The rows of R fall into several groups, and each row is roughly a mix of its group's hidden directions; some rows fit no group.
R:
[-26 -22 12 12 33 29 28 -29 39 -1 -5 32 0]
[19 2 -70 -3 -5 -3 10 15 -7 12 31 -26 -3]
[-5 -19 6 -33 21 -19 -22 -38 6 27 -1 -29 41]
[-34 33 -32 6 30 -3 5 -19 -6 -14 34 34 20]
[14 -10 12 -16 -5 8 -13 33 18 -3 51 -27 43]
[5 43 14 -21 3 -13 6 -21 -6 4 -22 48 -39]
[-1 -26 4 -20 -29 -30 0 -22 9 35 -29 -20 40]
[0 -14 3 -31 22 0 -44 -56 11 23 -7 -4 13]
[32 44 13 -13 -12 -23 -14 41 -18 -2 30 18 -11]
[13 -24 -24 4 60 -1 -25 17 -6 -34 -8 21 0]
[-7 -20 54 -9 -19 -18 -18 16 15 2 16 37 -31]
[-30 -13 -1 29 -11 13 15 9 -45 12 -17 5 -50]
[-12 -6 -17 21 -26 -10 9 31 -43 6 -49 -20 -7]
[26 25 51 1 -48 1 -4 -17 -17 16 18 -1 8]
[-9 25 -19 -37 57 13 22 -3 -8 -13 14 -15 24]
[0 8 -26 -4 -2 37 -20 2 39 -30 -3 -48 18]
[-29 -37 16 -14 -32 6 -24 -17 -18 -2 -42 -24 -18]
[-45 -18 47 7 5 31 30 21 7 4 5 -9 19]
[27 27 -27 -10 2 39 11 -7 49 -17 16 -20 14]
[-17 2 -10 -15 -5 -45 47 -15 -13 -21 -7 27 32]
[16 28 -21 12 -7 55 -6 16 38 -31 11 -5 -9]
[23 3 -8 7 5 -30 2 -18 7 23 -42 56 -15]
[8 14 -48 38 -30 -5 21 -15 29 -12 -7 28 -14]
[-10 -5 -9 13 21 -35 -27 -7 14 1 -54 -31 25]
[29 -39 -7 6 -24 26 -28 -3 -25 22 2 -6 43]
[-11 -13 11 35 34 -41 -34 26 28 -10 -17 -8 10]
[5 42 -27 -10 10 -53 -1 -5 30 25 12 -4 16]
[-3 4 -8 59 29 14 -13 43 -1 7 11 12 -25]
[-15 32 -40 17 8 39 7 14 31 -22 8 -32 4]
[35 28 45 -9 16 -28 11 -18 24 28 2 -8 21]
[-18 8 -3 11 -54 11 -36 17 -42 -13 -4 9 15]
[2 11 18 -16 -44 -44 -28 -12 -39 12 2 -4 -17]
[-7 31 22 45 1 22 15 -9 41 -12 -23 -29 -10]
[5 -10 -20 -17 -21 -36 4 -24 -15 -44 -19 14 41]
[-22 -11 15 18 -43 8 -11 -5 -25 37 8 27 -38]
[-43 -3 -37 -28 18 -19 42 -5 18 -16 14 15 2]
[14 -9 -17 -43 14 -11 26 -44 -13 18 16 27 27]
[-15 -11 22 21 14 21 -29 2 -6 1 -58 -9 -35]
[-26 -18 -5 34 -9 1 -4 58 -3 -29 7 16 -28]
[-13 -41 12 -25 -10 16 -44 -1 -1 -40 29 13 6]
[5 -7 -40 45 -1 -35 -20 -21 -37 -2 -2 7 -18]
[-20 2 -4 -31 7 37 29 12 1 -43 26 -9 34]
[-49 -7 -4 17 -44 21 -39 2 1 -16 -16 -20 5]
[-30 25 -25 24 -4 -15 22 49 1 30 23 -9 13]
[42 32 -39 -24 -6 -10 -43 -9 5 9 -7 -18 7]
[25 2 -8 -28 -12 -26 -50 -31 -1 -6 25 9 31]
[18 19 2 20 -17 -22 60 14 -36 -1 -15 6 -16]
[-21 -17 -1 37 13 -26 -1 32 -29 23 -9 -16 43]
[9 44 -7 -50 -23 25 22 3 19 -22 3 6 23]
[25 -3 -27 34 34 -10 -35 8 24 12 38 12 13]
[-12 8 -13 23 -13 0 28 29 -1 -21 12 40 -51]
[-3 -58 -32 -19 27 11 -13 -1 -3 15 29 5 -25]
[20 3 -21 24 1 10 57 15 31 -7 -1 -26 -30]
[-18 -42 16 -19 -38 1 18 14 -29 -38 2 12 20]
[7 1 36 17 11 3 -15 0 -40 62 5 -1 -11]
[19 -19 -13 -7 8 -16 -11 -12 60 5 4 -39 29]
[-17 -24 15 -37 -14 8 6 -63 4 -17 -19 -6 -9]
[-8 -30 9 8 36 39 23 -20 49 -5 -2 16 4]
[10 24 14 -6 -10 59 13 26 -25 7 33 4 19]
[-27 -38 11 -31 17 -2 -28 -9 -30 20 0 -35 24]
[-14 -5 23 -2 -23 -32 -34 -45 1 24 -30 -1 24]
[-2 -29 -1 14 3 -71 -2 -18 6 14 -22 4 20]
[-2 32 17 1 -18 2 -14 -33 24 -10 -11 49 -37]
[13 -22 44 -18 9 -5 -33 -44 -24 -8 -23 18 3]
[-19 25 3 47 -33 6 10 31 -29 -16 -11 28 10]
[8 -36 -17 -6 35 -31 -1 -24 -7 35 35 -23 11]
[-4 11 -9 -47 11 -6 -14 -2 -21 13 44 29 37]
[27 -5 0 14 -13 52 -6 12 -19 11 -24 -40 -29]
[-27 37 -3 32 -49 31 5 17 -14 -15 -12 -8 5]
[1 -23 -11 12 -18 -39 -12 -15 -35 -24 22 48 3]
[16 32 30 7 -54 -19 12 -10 -20 20 22 -8 20]
[69 17 35 -3 2 -15 15 4 -7 3 -20 -7 18]
[54 -31 -9 -13 5 5 31 -5 34 -1 -30 -6 17]
[18 27 46 14 -20 -23 -15 -20 -11 4 -43 13 -22]
[-19 -35 -18 -45 -9 -11 20 10 -2 -47 8 -3 25]
[-9 19 -19 5 -11 7 45 -1 1 18 39 29 43]
[-41 29 26 -35 -37 -11 -1 -6 -32 8 -5 -22 -3]
[28 -4 -26 -6 -32 29 25 -13 -8 14 1 -23 -50]
[31 21 16 -34 -18 37 24 -18 -19 -6 -37 -15 -8]
[15 15 9 -2 3 -13 -3 18 22 31 42 -24 52]
[26 -22 4 -35 30 -23 -17 -37 27 13 0 -8 31]
[39 -34 26 -33 -30 -4 -33 -3 1 -21 15 -16 -12]
[-21 19 -7 -34 0 0 23 3 50 -39 12 -26 -15]
[-2 -6 -24 26 -37 15 46 8 -12 -2 18 -15 -43]
[35 -7 -16 7 -11 55 -1 28 -7 4 1 -43 1]
[-31 32 -28 -21 -16 -31 -34 3 -30 8 0 6 31]
[37 38 0 10 26 -23 2 -26 22 25 10 31 -24]
[-18 34 -18 23 10 9 33 25 -48 -21 -18 -9 -11]
[-31 16 -2 -10 -15 13 -12 -12 -22 -2 5 -70 -6]
[-4 30 5 -30 -16 18 -2 -23 18 -31 -48 9 -29]
[37 9 -66 -1 -2 -32 -10 -7 -14 -12 -3 7 -12]
[-28 -41 -31 -8 -3 8 7 16 -2 13 32 -33 38]
[21 -36 -1 -8 35 10 -17 -15 43 -34 -20 -16 15]
[11 -5 26 29 10 31 43 44 3 -14 21 -4 -20]
[7 -10 -23 -32 -22 23 39 -25 -26 26 18 -9 -31]
[7 -36 20 3 -17 6 -30 -17 10 20 -33 -43 -29]
[-16 -17 34 -8 28 -24 -4 -42 4 -8 -32 28 -28]
[-28 -17 0 5 -30 48 23 28 -26 4 19 -27 13]
[-3 38 -1 -12 19 -12 14 -51 4 -9 36 34 -12]
[-54 -13 19 15 -17 6 44 14 27 -14 19 -2 8]
[-10 5 -7 -20 8 -5 16 -20 48 -50 -19 29 -17]
[8 47 3 23 -26 -11 -1 -36 42 -3 -26 7 -8]
[-39 -1 -16 -23 16 5 -41 -8 -2 -25 -38 30 -16]
[26 -17 -37 4 19 -40 35 -3 42 1 7 -9 -11]
[34 -27 18 11 -29 -9 -30 22 -16 5 -24 -19 -40]
[11 -54 -5 30 -16 -34 0 -31 -23 -23 -6 -11 7]
[-24 10 -27 -12 23 -9 9 -24 19 9 -22 52 34]
[42 0 -13 -7 -18 -46 -51 4 -10 9 9 17 2]
[17 36 0 -16 -28 -38 -37 20 -37 5 8 6 -14]
[14 22 3 -16 0 -16 55 -10 47 0 21 -17 18]
[38 20 1 -11 -28 17 36 13 -30 19 34 -12 21]
[44 -24 19 -17 -28 -23 11 33 2 -4 25 3 35]
[-24 -48 11 3 -7 -1 7 -26 28 30 -34 -14 28]
[30 6 -34 -24 -15 -15 -51 18 -23 -21 -19 10 -6]
[-31 -18 -8 -38 30 -17 9 -29 -17 37 24 -3 21]
[-14 45 19 -3 4 -44 6 8 12 36 1 -2 38]
[26 21 18 -5 29 -7 -6 -14 -12 15 -14 -22 63]
[26 1 15 8 -9 -12 14 -15 -10 -30 10 61 -33]
[-25 5 27 19 13 -16 -6 37 9 14 13 -31 50]
[-45 -13 4 23 -4 23 25 -28 -27 -16 -4 -33 -27]
[-48 1 -25 2 -2 -14 -27 -36 11 -2 -23 -26 33]
[-14 24 -21 15 -18 -49 -28 5 -35 26 15 -3 19]
[37 53 27 -19 9 -9 20 -6 36 9 -16 0 6]
[29 47 -14 -32 -2 -1 23 -13 -5 3 -43 -10 -22]
[38 -10 22 14 6 14 -34 -23 -14 1 -40 -6 -39]
[16 12 20 -5 -41 7 -48 -6 -35 13 -4 -17 30]
[41 19 -2 9 44 1 -20 2 24 -20 -22 -23 32]
[15 -26 -2 25 -6 -4 -37 40 5 10 34 -35 22]
[-25 -20 -23 0 3 -4 -23 -33 36 23 -43 6 -26]
[19 -7 -25 3 1 7 -15 62 1 1 -43 17 16]
[21 36 -38 7 -7 -52 -9 -15 2 19 -14 -3 -26]
[21 6 6 -11 34 -8 -34 -24 -20 16 -27 26 -42]
[34 39 20 -7 -6 -21 7 -45 0 -2 -40 11 -12]
[-46 0 50 -21 -20 14 -5 -3 -5 -1 37 -21 1]
[9 10 -21 11 -3 50 13 36 14 -15 -35 -27 -20]
[19 26 23 -23 4 -1 24 27 41 -44 6 -20 1]
[9 -32 -21 -19 2 24 -52 -19 1 -35 -7 -20 -15]
[2 32 13 -19 -45 38 19 -12 -10 -5 -8 2 -42]
[6 36 25 -2 -7 22 -24 -36 -2 20 -22 -5 -48]

Here is one row from each group, named. Which group is each of the other rows in?
[32 5 -6 28 21 34 18 38 19 -19 -18 10 -34]
(19)
[35 10 -14 14 23 -31 3 -11 21 17 0 59 3]
(106)
[-31 -58 -22 -10 20 -5 -5 26 -6 8 34 -9 13]
(101)

[29 -4 32 3 -30 8 -46 -11 -29 14 5 -20 31]
(19)
[12 -13 28 -13 20 -2 -22 -43 6 -18 -38 20 -36]
(19)
[27 23 -25 31 19 10 -29 -17 33 -20 -21 15 30]
(101)
[17 3 42 -40 -12 18 -11 20 22 -9 41 -24 7]
(106)
[66 5 -12 -6 -15 -3 -24 -32 9 -22 -11 -4 -19]
(19)
[10 22 -7 -60 17 30 -3 -2 14 18 37 0 16]
(19)
[21 54 32 11 -9 1 -16 -28 14 -8 -36 10 -13]
(101)
[40 31 41 -19 19 26 4 6 21 8 -32 -10 14]
(19)
[12 -36 -40 3 -3 -3 -3 -29 2 -5 -11 -51 29]
(106)
[24 31 33 16 -60 -1 7 -10 -18 11 17 4 -15]
(19)
[31 -31 10 -10 -15 14 -6 52 4 -12 -41 20 -7]
(106)
